In the rows, zero is written as 128.
Each named turn below is shown by a few rows before and after it. Which turns, in which order, take the first row of each later pair to the second? The first pair is answered.
J (before => after):
[141 115 115 107 129 142 127 159 115 132 137 141 115 125 124  91 122 130] => [128 122 103 108 124 144 125 149 104 131 125 129 113 127 121  90 123 129]
[120 133 161 130 123  92  64 117 109 113 197 129 123 171 156 164 137 115] => [112 143 157 133 120  92  63 115  98 112 188 124 120 172 152 162 139 116]
[159 135 121 135 126 179 114 123 131 154 110 159 120 139 114 142 124 143] => [150 138 121 136 119 180 112 126 125 151 110 162 117 137 110 141 126 150]
A (before => after):
[157  71  89 137 137 160  70  85 155 164 140 188 142 124 149 111  94 154] => [127  88 121 131 107 119  48  90 130 129 187 206 111 138 151 150 119 140]
[154 121 130 119 113 156 173 218 130 131 110 151 131 134  83 122 141 161] => [153 102  88 132 131 192 143 161 126 165  92 150 146 120 108  77 114 168]
[ 78 149 112 122  86 127 128 148 130 106  92 120 115 170  90 161 147 154] => [ 95 141 102 123  97 142 152 157 144 124  68 116 134 163  88 144 140 160]
L (before => after):
[121 134 100 138 153 157 138  90 143 141 112  97 152 118 137 102 106 117] => [125 130  97 138 151 162 133  91 140 142 110 107 147 113 139  98 107 123]
[158 134 158 133 155 116 175 153 117 118 147 106 132 114 123 137 137 112] => [146 117 151 120 149 144 148 151  95 133 152 152 117  93 124 102 135 134]
[132 141 147 113 147  83 165 142 107 112 157 124 160 153 139 164 134 132] => [121 142 150 102 148 103 162 149  84 132 161 155 154 108 139 131 137 134]
[151 134 102 140 118 126 171 135 189 124  81  91 164 172 106 167 113 141] => [134 156 132 115 135 137 213 148 142 135  75  99 169  96 109 125 119 123]
Then:
(two turns a pair)
[139 127 116 122 102 146 137 176 147 138 125 144 113 147  99 139 145 159] => [134 117  87 132 111 169 104 126 138 155 121 145 116 142 116 109 128 163]  A then A
[135 112 158 114 107  85 129 173 148 103 133 155  95 145 116 150 155 157] => [118 137 129 122 107  98 152 167 142 113  75 113  99 144 104 131 163 166]  J then A
[136 118 179 119 142  89 115 121 132  86 149 108 150 134 131 185 139  96] => [104 138 169 118 116  84 115 122 106  76 134 112 125 137 119 181 156 104]  J then J
[128 152 127 146 149 116 151 117 134 128 113  80 133 129 143 135 113 107] => [116 125 102 136 133 150 103 113 113 153 131 152 116 113 143  98 103 147]  L then L
[149 149 147  96 135 123 145 124 135 128 128 122 162 113 125 149 131 119] => [125 162 141  94 114 117 139 132 117 123 124 129 143 112 114 146 143 129]  J then J
[ 93 140 121 140 126  96  79  68  98 104 159 100 120 146 149 154 134 114] => [141 136 146 126 141  95 183 167 154 106 113  78 155 139 104 166 143 131]  A then A
[117 146 115 121 100 158 106 159 109 161  96 210 102  94 110 100 142 156] => [115 154  66 162  94 142  83  95 133 149  67 139 109 175 124 130 135 156]  J then L
[145 138 123 122 139 153 132 121 114 126 102 113 141 115 127  94 117 120] => [149 124 108 132 128 150 107 114 131 120 110 116 136 154 126 113 108 129]  L then L
[153 103 131 108 111 148 132 191 159 138 146 170 133 147 107 138 129 164] => [116 140 123 113  89 126 146 194 141 119 121 141 119 161  95 153 149 161]  L then J
[131 101 123 118 103 149 104 166 144 141 129 180 119 143 117 127 127 156] => [108 133 106 134  93 118 117 147 146 120 100 118 116 181 112 158 138 143]  J then L
[ 92 165 121 139 134 108 129  61  92 128 108  70 127 124 147 122 127  98] => [ 73 164 141 116 119 116 130  93  64 130 124 120 106  82 138 102 143 103]  A then L
[142 133 143 128 130 123 172 175 149 120 104  95 132 136  90 146 127 136] => [129 122 117 124 146 164 141 138 118 153  99 122 129  94 109  83 109 145]  L then A
[115 127  68 126 124 144  68  94 134 136 151 116 162 144 146 120 134 135] => [103 165 118 119 122  98 113 124 123 103 162  94 154 139 136 163 162 101]  A then L
[152 127 135 137 191 137 146  83 149 152 120  70 177 111 155 125 100 102] => [149  96 105 134 171 171  86  78 140 172 131 136 155 108 153  94  91 140]  L then L
[113 102 149 128 135 124  72  79 107 112 176 146 113 133 152 147 129 101] => [ 93 138 172 118 107  95 114 130 103  87 152 134  97 140 117 172 159 107]  A then J
[ 81 169 153 117 134 115 142 107  75 114 123 125 116  56 144 105 143  90] => [100 167 158 110 145 126 184 141  97 122 101 110 136  52 128 103 142 102]  A then A
[134 123 134 139 145 147 141 114 117 138 130 123 142 103 152 112 105 120] => [122 124 139 139 121 138 102 110 113 123 160 145 117 126 152 132 113 129]  L then A
